Here are some numbered points:
[ 0.58  0.95 -0.42 -1.42  0.98  1.1  -0.72 -0.46  1.24  0.31] 0
[ 0.22 -0.38 -0.22  0.72 -0.89 -1.25  0.34  0.13 -0.78  0.59] 1
[ 0.93  2.52  0.38 -1.61  0.23 -0.76 -1.66 -1.21  1.34 -0.83] 2
[ 0.38 -2.56 -2.41  2.1   1.06  0.93  1.92 -0.16 -0.92  2.2 ] 3
[-0.3   1.81  1.01 -1.62 -0.79  0.66 -0.7  -1.68  0.35 -2.12] 4
[ 0.87 -2.19 -1.96  1.54  0.96  0.13  1.48  0.15 -0.96  2.52] 5
[-1.48 -0.88  0.39  0.86  0.74 -0.16 -0.54  1.19 -0.49 -0.7 ] 6
[ 0.2  -1.98 -2.1   1.97  1.02  0.59  1.94 -0.08 -0.94  2.09] 7
[-0.64  0.23  0.91 -0.54 -0.62 -0.5  -0.3   1.15 -0.32 -1.09] 8
[ 0.46 -2.09 -1.25  0.98  0.63  0.2   1.52  0.65 -0.64  2.1 ] 9
[-0.64  0.2   0.46  0.18 -1.46  0.26  0.28 -1.3  -0.48 -0.35] 10
[-0.15 -0.37 -0.35  1.12 -0.6  -1.1   0.3   0.04 -0.76  0.77] 11
[-1.24 -0.76  0.19  0.13  0.52  1.61  0.53  0.61 -0.04 -1.24] 12
[ 0.88  1.31  1.15 -1.35 -0.91 -1.07 -0.94  0.18  0.74 -0.74] 13
[ 0.66  0.52 -0.68 -1.48  1.48  1.69 -0.43 -0.42  1.44  0.67] 14
[ 0.51  1.66  1.47 -1.07 -1.21 -1.64 -1.13  0.41  0.46 -0.67] 15
Which three points above are nearest to each new point? Their numbers follow each, nearest first.
[-0.14  0.73  1.37 -0.7  -0.34  0.32 -0.3   1.09  0.87 -1.22] ~ 8 13 15
[ 0.88 -0.46 -0.25 -0.59 -0.32 -0.72  0.68  1.09 -0.24  1.42] ~ 1 11 9
[-0.63 -0.01  0.85 -0.19 -0.8  -0.36 -0.17  0.93 -0.27 -1.1 ] ~ 8 6 10
[-2.01  0.49  1.7  -0.27 -0.52  0.61 -1.11  0.27 -0.12 -2.28] ~ 8 12 6
[ 0.04  0.49 -0.06 -0.22  0.19  0.62 -0.2  -0.04  0.82  0.16] ~ 0 14 10
[-0.59 -0.35  0.   -0.42  0.62  1.75  0.06  0.32  0.51 -0.22] ~ 12 0 14
[-0.75  0.4   1.36 -0.68 -1.09 -0.66 -0.62  1.24 -0.27 -1.3 ] ~ 8 15 13
